128 stands for zero in the data rows.
Some points, each followed by its number:
[108 163  98 135 224 117 161 101 120 134 115 110 198 115 113 146] 0
[ 78  97  57  96  64 148  45 131 102 102 149  97 153 115 107 168] 1
[119 102 124 171  83 113 120 153 115 133 100  95 121 129 131 115] 2
[143 127 152 115 145 171 163 130 125 132 166 139 149  68 127 153] 3
[139 114 132 212 193  44 128 101 155 207  33 227 164 148 170 122] 4
[115 158  88  86  17 149  64 172 105  23 151  75  96  90 105 140] 5
[106 130 141 140 108  97  98  74 138 146 148 125 126 165  31 139] 6
[ 79 144 105  81 210 170 164 114 120 154 159 151 159 198 126 130] 7
[ 99  93 137 123  80 104 103 115  77 143 144  54 118 186  75 203] 8
[111 158  92 139 213 118 178 106 117 130 119 111 197 118 118 134] 9
[222 172 150 164 185 103 220  65  99 150 122 105 169 110  78  97] 10
[187 109 163 193  61  88  84 119 172 132 152 145  89 114 100  63] 11
[ 94 139 109  86 201 168 144 114 120 160 155 141 153 194 138 126] 12
[ 87  84 101 131 182 136 126 204 106 186 116 159 151 182 133  93] 13
[ 63  70  94 145 155  98 123 155  90 151 163 127 190 148  67 129] 14
[118 176 119 138 156 118 151  99 146 154 125  97 154 140 178 147] 15
[106 153 129  65 114 150 197 110 109 127  94 121 208 147 117 175] 16
[194 163 139 106 106  98 133 160 117 119 156 150  78 140 152 129] 17
[137  59  70 100 138 127 217 183 108 138  92 216 129 107 122 157] 18
[136  64  77 121 108 109 189 177 116 141 106 184 100 103 112 159] 19
[111 186 116 127 169 120 170  95 150 157 112  98 160 143 202 165] 20
[108  84 160 135  61 134  87 131 114  78 130  59  64 180  82  91] 21
[193 107 143 125 155 142 202 124 132 133 157 158 125  83 123 126] 22
New points follow, each followed by the numbers of its five nearest points above by angle, nearest first.
[ 99  86 160 146  55 132  76 127 116  73 127  45  64 181  68  78] 21 2 8 5 6
[105 123 144 226 180  44 115 109 160 187  37 229 171 146 176 128] 4 13 20 15 0
[236 168 155 168 176  92 230  48 101 152 119 122 162 108  76 105] 10 22 9 0 4
[219 156 133 166 164  97 196  60 112 157 109 120 159 112  88 120] 10 22 9 0 4
[134 123 123 225 201  40 137  91 156 205  37 237 173 144 151 118] 4 0 9 13 10
[ 82 138 143 135 146 160 157 166 129 164 106 190 158 184 148  87] 13 7 12 4 18
[151 137 160 183  77 119  94 115 137 129 142 129 104  21 126 166] 11 3 5 2 22
[136 172 137 123  46 158  54 197 122  37 118 158  73  98 121 115] 5 21 17 1 11
[143 129 116 143 149  90 153 101 166 178 158 179 166 125 142 140] 4 15 22 20 9
[199 100 156  65 160 155 140  80 114 124 184  25  62 169  88  48] 21 10 22 17 8
[103  81 148 135  61 131  87 130 118  90 119  64  66 169  92  95] 21 2 8 5 11
[124 139 146 118 149 112  87  81 127 175 166  83 137 162  94 137] 6 8 12 7 14
[112 132 131  94  22 153  52 197 124  15 131 124  83 107 170 114] 5 21 1 17 2
[127  99 120  60  98 194 168  69 146 102 198 134 163  52 125 224] 3 16 22 1 5
[137 121 129 201 180  63 140 106 142 182  56 210 166 145 147 120] 4 13 0 9 10
[236 159 136 172 194  86 221  46 101 154 106 109 156 119  88  97] 10 22 9 0 4
[105 123 150 133 118 127 113 141 119 141 108 110 103 175 109 105] 21 2 8 6 13
[146 171 136 135 109 138  68 201 123  30  72 121  74  70 191 109] 5 17 2 21 11
[125 148 138  95  20 158  54 196 121   8 141 108  75 100 171 123] 5 21 1 17 2
[127 178 139 140  14 153  27 206 128  29 102 155  66  90 111 104] 5 21 11 1 2
[136 108 136 206 171  57 134 114 134 182  54 202 161 147 140 112] 4 13 10 0 9
[ 86 114 153 132 108 135 104 132 119 133 109  95  92 179 106 108] 21 8 2 6 13
[204 128 194 221  60 102  99  67 158 149 179 131 120 134  46  58] 11 6 10 21 2
[106 199  86  65 108 150  78 190 110  39 149 146 101 114 152 148] 5 1 17 21 16
[126 137 131 104  16 153  40 193 119  20 122 110  67 105 170 117] 5 21 1 2 17
[137 189 144 126  53 152  58 195 122  42 112 158  72  98 115 105] 5 17 21 11 1
[133 188 142 132  49 142  67 190 125  32 108 150  80  98 127 100] 5 17 21 11 2
[242 175 135 154 188  92 225  59 100 155 116 115 161 118  85 110] 10 22 9 0 15
[139 197 133 125  52 147  69 200 114  24  97 155  68  98 122 100] 5 17 21 11 1
[131 195 139 134  37 153  45 209 123  14 110 153  58  91 116  98] 5 21 17 11 1
[ 55  92 133 112  61 175  61 201 154 150 163 133 155 135 158 152] 1 5 13 2 14
